In the rows, 128 means zero.
Each path below is one point turned by a fixed rotation once a step. After each direction that follows a path, write how fast that rotation turns it, in degrees each step (0 if it stays still).
Each turn is a multiple of 5 degrees from 10 to 175, or 0.
Each row of a path follows its step; steps can be skipped.
Path 1:
step 0: [137 122 143 123 132 133 128 129 133 127 118 131 131 121 133 138 130 138
 128 128 141 133 128 118 127 127 124 127]
step 1: [138 130 127 124 138 127 122 132 128 135 120 132 128 127 141 137 131 127
 126 125 131 131 135 117 126 137 122 117]
step 2: [129 125 122 133 138 128 125 137 128 124 127 141 130 134 132 146 130 134
 135 119 131 131 133 124 120 127 124 125]
step 3: [131 122 121 129 123 135 129 128 121 136 127 139 124 133 125 137 131 129
 130 117 115 132 141 123 124 131 124 124]
step 4: [129 116 136 133 129 132 133 121 122 133 123 138 131 134 129 134 127 138
 135 116 117 131 126 131 129 125 122 135]
step 5: [139 118 141 122 117 137 133 121 128 140 120 134 133 127 127 129 129 135
 129 125 128 126 128 123 126 133 124 127]
step 6: [137 122 140 133 134 129 127 129 127 135 118 132 136 132 141 127 129 132
 133 126 136 125 122 124 134 136 120 123]
step 7: [137 123 126 131 127 136 127 141 132 129 123 140 126 129 133 134 129 132
 129 128 143 123 128 118 121 136 125 121]
step 8: [132 125 124 143 134 135 125 138 121 126 124 136 121 132 134 133 132 125
 129 119 127 133 135 119 133 133 122 122]
step 9: [132 116 122 132 132 140 131 129 128 125 125 141 117 126 126 136 129 133
 128 118 123 134 130 122 122 123 125 136]
Speeds:
[124 124 130 127 123 124 128 123 127 128 124 129 129 124 129 126 130 128
 132 132 129 129 127 127 128 129 126 129] | 60
[126 128 130 133 127 132 131 128 131 127 126 130 127 130 130 126 125 129
 123 134 131 129 129 125 131 128 129 127] | 45
[128 126 124 127 130 126 130 131 127 128 123 124 134 128 130 126 131 129
 126 127 131 123 129 126 126 126 129 125] | 65
[126 127 128 130 132 126 129 129 130 126 127 131 128 128 130 130 125 131
 129 128 129 127 121 131 123 126 128 133] | 155
Path 2:
step 0: [138 131 137 139 127 129 123 129 128 128 120 126 129 121 132 138 133 141
 128 130 133 122 127 129 113 122 119 138]
step 1: [134 121 132 128 128 124 130 127 111 129 135 136 139 128 121 133 129 137
 129 113 138 134 131 122 129 123 131 127]
step 2: [125 136 145 127 134 131 132 130 129 129 130 127 117 122 128 138 132 129
 138 125 138 124 134 138 133 123 138 128]
step 3: [126 131 140 131 129 119 126 131 120 135 126 133 131 117 126 117 134 129
 132 127 117 138 127 129 114 131 139 125]
step 4: [139 138 130 131 133 123 124 131 126 135 130 128 116 129 136 131 131 143
 131 116 120 130 122 131 131 124 119 131]
step 5: [120 132 134 137 130 134 125 136 122 129 141 130 134 133 123 129 136 129
 126 118 135 123 123 123 113 123 124 134]
step 6: [134 130 136 127 122 114 128 122 125 134 133 125 130 113 125 138 134 126
 128 120 140 119 121 133 130 129 127 120]
step 7: [130 134 136 139 126 122 137 131 126 135 133 143 127 132 119 127 136 136
 126 138 130 133 130 136 130 121 138 130]
step 8: [131 134 133 137 134 126 120 130 129 127 131 135 118 118 139 125 130 133
 135 123 137 140 123 119 126 133 131 118]
step 9: [132 130 133 130 135 124 136 138 126 139 130 135 123 139 124 129 127 128
 135 117 122 117 117 123 121 133 132 126]
Speeds:
[126 127 129 127 122 126 125 131 127 129 127 128 131 123 130 128 124 128
 127 126 130 132 128 124 126 132 127 126] | 145
[132 129 128 129 131 134 126 126 127 129 126 130 129 132 127 131 125 128
 127 125 128 128 127 125 124 131 123 126] | 85
[128 131 131 129 130 125 127 126 128 129 126 130 128 125 125 127 125 127
 124 133 125 129 131 134 127 128 124 125] | 95
Path 3:
step 0: [132 131 123 126 130 130 126 132 126 123 134 136 137 128 133 126 124 140
 149 138 134 123 120 130 139 135 138 129]
step 1: [129 132 128 131 126 130 134 122 130 118 145 134 114 139 126 141 124 133
 132 124 123 119 135 133 132 124 122 136]
step 2: [113 114 129 124 124 131 131 118 125 129 132 124 130 132 140 134 144 136
 124 125 135 129 128 124 131 128 136 137]
step 3: [125 129 113 137 122 125 117 128 123 128 120 145 124 128 137 124 126 140
 128 141 135 121 129 129 130 127 128 131]
step 4: [137 132 134 120 126 124 136 120 136 135 133 130 116 135 124 131 125 137
 139 140 133 124 133 132 139 131 139 125]
step 5: [122 119 121 138 127 133 134 123 132 115 143 121 132 137 135 136 123 138
 129 127 124 128 123 137 127 136 134 129]
step 6: [120 129 124 126 116 121 129 127 121 127 126 134 123 131 128 138 133 140
 107 129 124 124 132 127 135 118 131 138]
step 7: [122 130 122 122 112 131 129 127 135 139 122 127 127 128 137 124 130 131
 134 143 143 130 130 133 127 133 136 133]
step 8: [140 118 124 130 127 129 124 125 134 119 129 142 126 132 122 136 117 134
 128 139 125 127 130 143 132 139 133 124]
step 9: [125 136 122 121 124 128 140 126 121 121 139 118 128 132 129 139 133 131
 126 126 122 133 130 135 146 129 139 129]
Speeds:
[125 130 131 129 125 130 129 130 129 128 132 127 129 130 124 126 127 131
 125 122 129 127 124 129 130 129 125 132] | 85
[130 131 122 126 127 127 128 131 125 125 128 133 125 129 126 127 126 129
 126 127 125 130 126 125 130 124 128 127] | 135
[128 129 130 129 126 129 129 124 128 127 129 132 130 131 133 125 127 122
 126 130 125 125 125 129 131 128 131 131] | 0
Path 4:
step 0: [121 130 134 129 124 118 126 116 129 137 125 129 125 133 132 133 123 127
 138 121 140 139 136 128 123 131 126 135]
step 1: [128 116 129 133 126 138 134 131 128 127 127 122 125 134 124 125 130 124
 135 125 134 124 144 134 117 136 120 133]
step 2: [127 130 137 135 130 134 116 127 129 124 125 133 121 145 121 133 119 131
 134 127 133 136 129 136 129 134 127 123]
step 3: [132 135 129 121 125 123 127 133 133 133 122 131 130 130 126 133 122 130
 138 127 129 129 135 133 106 134 120 126]
step 4: [123 119 121 124 131 125 123 128 130 132 126 120 123 134 127 127 126 125
 133 124 128 143 137 144 128 139 131 129]
step 5: [138 124 128 126 135 124 127 125 123 122 129 131 134 145 127 131 122 118
 135 134 133 127 132 130 124 136 116 129]
step 6: [138 127 137 121 124 137 119 136 126 137 120 122 128 129 122 130 122 122
 134 136 133 135 129 134 123 135 135 126]
step 7: [134 130 124 129 133 119 134 137 131 127 130 129 124 130 135 130 126 132
 136 135 133 143 133 128 125 143 123 118]
step 8: [133 116 119 124 131 124 124 130 132 133 129 119 136 143 122 121 130 122
 133 134 128 130 127 132 119 127 133 117]
step 9: [137 137 129 126 128 127 127 117 123 137 127 130 138 135 131 126 130 122
 132 134 141 142 126 128 130 138 130 128]
Speeds:
[128 127 126 129 127 130 125 128 127 129 125 128 128 129 127 126 123 131
 126 126 129 133 130 128 132 126 135 130] | 160
[130 127 131 131 132 124 126 127 125 128 127 130 127 134 127 130 128 128
 126 129 128 125 125 130 126 123 130 127] | 120
Path 5:
step 0: [134 130 128 124 145 125 128 127 123 119 139 129 135 141 125 132 121 119
 143 116 135 135 138 138 127 124 131 123]
step 1: [137 120 123 122 129 127 130 139 133 124 137 124 140 131 125 117 127 137
 143 123 117 130 127 135 126 110 120 127]
step 2: [136 114 111 131 131 130 122 121 130 123 135 133 124 126 127 126 124 129
 128 122 138 125 125 123 135 108 118 136]
step 3: [134 116 122 135 128 127 133 123 129 134 137 130 132 123 131 112 135 131
 137 140 145 124 137 130 127 134 122 141]
step 4: [124 125 124 129 124 115 127 132 118 143 145 135 133 132 119 131 119 132
 123 132 142 135 135 129 127 133 117 127]
step 5: [123 128 123 125 125 120 121 135 130 120 129 131 134 137 129 130 145 136
 125 140 135 143 134 135 126 128 112 119]
step 6: [126 136 130 142 126 113 114 127 130 117 132 137 134 143 126 125 133 123
 124 128 128 124 139 124 122 114 129 130]
step 7: [130 124 138 132 134 124 133 128 129 117 142 129 145 122 127 121 145 130
 124 116 135 125 131 123 121 121 134 121]
step 8: [126 132 124 108 134 122 130 129 117 135 139 128 131 122 128 129 136 122
 132 124 132 115 135 125 125 108 126 127]
step 9: [131 127 123 121 146 136 128 130 121 127 129 136 132 138 128 122 136 122
 144 120 138 122 129 131 135 130 112 125]
Speeds:
[129 129 128 127 126 127 129 126 126 130 133 125 124 124 128 127 130 124
 130 129 134 126 125 126 126 130 131 127] | 80
[128 127 123 131 130 132 128 124 128 130 130 127 128 125 127 128 125 130
 133 128 125 124 129 128 128 128 125 123] | 45
[127 131 134 129 130 130 128 127 126 127 128 131 130 125 127 129 131 123
 125 129 125 127 130 128 124 126 125 123] | 40
[131 131 131 134 127 129 129 130 128 131 132 126 135 129 128 126 126 127
 128 126 127 126 127 131 129 132 129 129] | 115
Path 6:
step 0: [129 140 132 127 139 118 134 126 132 115 129 120 132 134 128 122 119 118
 123 129 126 120 130 134 132 128 141 126]
step 1: [117 131 125 143 134 131 124 128 119 142 128 130 121 125 129 138 130 129
 118 131 131 124 128 127 119 125 136 117]
step 2: [134 129 123 127 137 122 123 121 136 120 142 117 119 118 120 122 135 128
 128 132 128 119 120 128 129 128 124 132]
step 3: [124 124 124 127 128 121 133 123 124 135 121 120 124 139 125 119 127 126
 124 120 148 133 129 130 117 123 132 121]
step 4: [122 129 126 137 122 125 128 136 126 130 131 112 137 111 127 131 132 134
 123 132 130 129 122 136 129 132 125 140]
step 5: [139 122 136 131 134 124 127 119 129 123 125 130 138 123 137 117 129 124
 123 129 141 132 123 120 128 126 120 116]
step 6: [124 134 136 122 127 112 132 132 118 138 125 126 119 120 136 128 116 122
 125 128 126 133 128 133 124 133 127 139]
step 7: [140 130 127 131 140 124 130 133 124 133 132 138 141 124 125 129 131 135
 129 138 138 123 123 125 134 132 140 127]
step 8: [122 132 128 135 138 125 135 113 135 136 130 133 122 130 133 122 117 130
 121 131 128 120 136 129 125 131 114 134]
step 9: [128 120 124 127 122 114 123 133 125 131 137 128 122 136 132 137 124 136
 136 133 137 117 115 128 128 125 132 126]
Speeds:
[132 126 129 127 127 126 131 128 131 130 130 122 127 126 128 131 127 130
 127 130 121 129 128 131 126 129 128 129] | 160
[129 130 122 131 128 127 131 133 128 128 129 129 134 127 125 130 126 126
 126 128 128 129 133 128 127 125 128 128] | 110
[128 129 130 130 129 125 124 131 131 128 130 127 129 124 127 129 130 133
 133 126 127 128 126 124 131 125 131 131] | 145
Path 7:
step 0: [130 126 127 126 121 116 124 127 128 134 127 126 129 132 140 140 126 124
 134 122 136 117 135 122 124 136 130 130]
step 1: [132 131 132 135 126 128 127 127 127 122 134 133 131 137 136 139 130 119
 130 138 117 118 126 119 127 124 124 123]
step 2: [121 128 120 122 115 125 129 116 134 128 131 136 127 133 135 128 130 121
 136 125 127 129 132 127 122 127 129 115]
step 3: [126 128 130 133 132 127 123 120 125 126 146 132 130 123 131 129 134 126
 133 130 128 135 125 115 117 120 126 127]
step 4: [129 131 130 131 128 125 121 130 138 132 127 138 122 131 133 129 143 122
 133 116 134 139 127 130 128 123 129 124]
step 5: [142 125 131 124 134 117 129 132 121 128 132 134 131 122 134 131 134 129
 138 131 140 127 131 121 129 121 130 130]
step 6: [140 128 135 134 127 131 130 122 124 134 123 133 135 140 138 134 135 118
 129 121 126 131 136 130 133 126 129 130]
step 7: [132 128 124 132 111 124 134 123 127 123 135 136 132 124 138 131 125 128
 130 129 131 124 138 119 138 127 130 132]
step 8: [126 132 130 130 123 130 130 123 128 135 134 134 136 131 130 140 135 127
 122 122 121 127 137 118 116 135 123 128]
step 9: [128 141 120 137 119 121 119 130 137 120 135 129 128 127 132 137 133 129
 139 130 125 128 132 128 125 127 128 125]
Speeds:
[126 124 128 128 127 132 127 134 132 124 130 134 126 128 128 127 128 126
 126 127 128 125 129 129 132 127 127 128] | 130
[128 132 127 132 130 125 126 131 131 132 129 130 125 126 128 127 130 132
 125 125 130 125 126 125 125 131 129 130] | 80
[134 123 131 129 130 124 129 129 127 131 128 127 125 125 127 128 130 124
 129 126 131 129 127 132 131 128 129 131] | 55
Path 8:
step 0: [126 131 124 121 130 128 137 134 121 125 130 128 126 136 114 127 141 131
 121 136 126 126 127 135 113 140 119 131]
step 1: [121 127 126 121 129 131 126 127 123 122 126 133 136 122 115 121 127 138
 128 138 141 126 136 137 120 141 131 135]
step 2: [121 128 127 127 117 135 124 135 118 117 128 136 127 134 137 116 128 143
 118 128 133 128 135 131 123 138 124 130]
step 3: [125 118 128 125 124 133 124 140 130 132 127 132 137 138 133 123 129 144
 129 132 136 136 120 134 119 126 120 139]
step 4: [122 122 133 121 124 139 139 139 124 126 123 133 133 129 138 120 124 127
 139 128 143 131 124 126 116 125 135 128]
step 5: [128 131 138 132 127 139 137 143 131 121 127 143 139 127 137 131 131 135
 134 134 134 127 127 123 136 122 122 124]
step 6: [123 123 126 136 127 138 145 131 132 126 127 125 128 126 133 126 137 138
 138 135 125 132 130 121 134 114 130 138]
step 7: [120 131 134 141 126 124 140 124 129 117 141 129 130 130 125 125 135 128
 146 128 132 131 119 118 128 124 126 129]
step 8: [124 125 120 136 133 131 137 131 137 122 137 132 134 121 117 131 133 130
 133 124 125 136 134 109 124 131 121 120]
step 9: [113 127 128 139 133 129 137 130 125 127 127 117 127 120 122 127 130 127
 135 135 117 133 132 126 127 141 113 126]
Speeds:
[130 129 132 130 130 125 124 128 131 129 129 131 133 128 125 131 128 130
 130 131 130 128 125 131 131 129 124 129] | 160
[127 126 128 125 131 124 133 129 128 130 129 125 127 127 129 128 125 129
 129 131 125 127 123 130 127 129 129 135] | 120
